Each row has a name. Each question is about the rows just above it.

[-20.7  25.4 -76.5 -36.2 -32.6  -8.7 -14.4 -37.9 -35.2  -0.3  -7.8 -39.5
  20.9] -> leveg
[ 32.0 -25.1 -15.4 -18.6  28.7  47.8 -18.1 -29.8 -17.6  34.6  13.6  14.6
 -47.8] -> midan
[ -4.5 -33.9  62.1  22.2 -76.6  -3.1 -53.2   4.0  -6.8 -85.2  -3.6 -19.5
 -32.8] -> bevuf
[ 35.4  20.2  14.6  -3.5 -61.2  10.6 -59.8 -36.2 -41.3 -38.9 -29.4  16.4
  18.0] -> Ferok
[ 54.3 -16.2  61.3  22.7  22.8  67.6  19.7  -0.8  11.4  30.8  35.5  55.9
 -23.9] -> Bon
[ -7.3   3.5  -4.8  -4.3  10.4 -30.1  10.7   4.7   4.6  16.4 -20.6  16.5
  14.5] -> Duk
Move every entry of [-33.9  62.1  22.2] by +1 step of 0.1.
[-33.8  62.2  22.3]
Move every entry of [-37.9 -35.2] by -1 step of 0.1.
[-38.0 -35.3]
Move every entry of [ -4.5 -33.9  62.1  22.2] by -1 step of 0.1.
[ -4.6 -34.0  62.0  22.1]
[-41.3 -38.9 -29.4] with +1 step of 0.1 on every entry:
[-41.2 -38.8 -29.3]
Move every entry of [-8.7] by +1 step of 0.1.
[-8.6]
Move every entry of [3.5] by -1 step of 0.1.
[3.4]

[  4.3  64.1  32.7 -22.2 -22.5 -48.8]  Bon
[ -9.2  50.7 -71.4  27.5  16.1  30.0]  mume
[  4.3 -77.3  32.7 -22.2 -22.5 -48.8]  vazad
Move every entry of [ 32.7 -22.2] by -1 step of 0.1.
[ 32.6 -22.3]
[ 64.1  32.7 -22.2 -22.5] with +1 step of 0.1 on every entry:
[ 64.2  32.8 -22.1 -22.4]

[-23.8  31.5 -26.4  53.3  -5.6 -20.9 -20.1 -27.1  38.7 -23.5 -22.2   0.0
   0.0   6.1   6.8   8.8  -8.1 -22.4   0.0   0.0  -8.5  43.4  13.0  21.9
   0.0   0.0  48.3 -56.1   0.0  48.9 -31.9 -11.3 -13.6 -31.6   5.3 -16.4
   3.7  -8.4   5.8]  mume
[-23.8  31.5 -26.4  53.3  -5.6 -20.9 -20.1 -27.1  38.7 -23.5 -22.2   0.0
   0.0   6.1   6.8   8.8  -8.1 -22.4   0.0   0.0  -8.5  43.4  13.0  21.9
   0.0 -12.3  13.0  16.6 -17.1 -33.8 -13.5  15.0   1.0   6.3  12.9 -33.3
 -24.9   1.7  -0.4]  leveg
[ 10.7  27.1   2.4  -6.5 -12.7   7.6 -24.3  14.3 -52.6 -35.1 -33.4  -1.0
   0.0 -11.6 -11.9 -27.7   0.0 -23.0 -19.0  52.2 -19.4   0.0   0.0 -23.1
   1.9  25.5  60.0 -58.0   0.0  34.6 -11.6   0.0  51.4 -34.7  32.2   3.1
 -23.3 -48.1 -18.9]  negi
[-32.6   0.0 -43.7  15.5   0.0 -31.8   7.8 -79.0  22.6  -4.7   0.0  19.9
  57.0   0.0  14.8  -8.1   9.8  -6.8 -18.2  -8.1 -35.1 -12.9  -4.5 -18.5
   0.0   0.0  27.2  -3.2  39.8 -34.0  15.6   0.0 -31.2 -22.1  34.9  -7.2
   0.0   0.0   0.0]  midan
[-23.8  31.5 -26.4 -25.8  -5.6 -20.9 -20.1 -27.1  38.7 -23.5 -22.2   0.0
   0.0   6.1   6.8   8.8  -8.1 -22.4   0.0   0.0  -8.5  43.4  13.0  21.9
   0.0   0.0  48.3 -56.1   0.0  48.9 -31.9 -11.3   0.0 -31.6   5.3 -16.4
   3.7  -8.4   5.8]  sez
Move every entry of [-23.5] by -1 step of 0.1.
[-23.6]
[ 48.3 -56.1   0.0] with +1 step of 0.1 on every entry:
[ 48.4 -56.0   0.1]
[ 21.9   0.0 -12.3] with -1 step of 0.1 on every entry:
[ 21.8  -0.1 -12.4]

[-41.3  13.9  -3.6  -2.6  13.2  32.0  64.6   2.5  27.7] = sez
[-40.2  37.8  17.1  -3.8  18.3 -21.6   6.8 -23.9   2.0] = bevuf
[ 35.0   0.5  -0.7   6.6 -22.7 -25.0  26.3  26.7  21.3] = Bon
[-52.0  50.5   8.8 -16.3  31.2 -33.7  -5.8  -0.1  -2.7] = kasu
[ 65.4   4.3   1.9   3.5 -42.0 -22.0 -10.0   0.9   2.7] = lel
[ 40.5  25.5 -13.4   9.6 -13.8  41.2 -23.0   9.0  35.3] = Duk
[-55.6  15.5   2.6   7.3  66.3  42.9   0.8  17.8 -37.3] = mume
[-26.7 -51.1  -5.5   1.1  30.9  16.9  50.4 -26.6  32.3] = Ferok
[ 58.5 -30.9  -3.1   0.6  -4.9  16.5  -4.0  13.6   8.2] = negi
[ -0.2  12.4 -21.4  12.7  68.8   8.6  60.2  35.0 -17.3] = vazad
Shift each entry of [13.2 32.0 64.6] by +1 times 0.1:
[13.3 32.1 64.7]
[40.5 25.5] with +1 step of 0.1 on every entry:
[40.6 25.6]

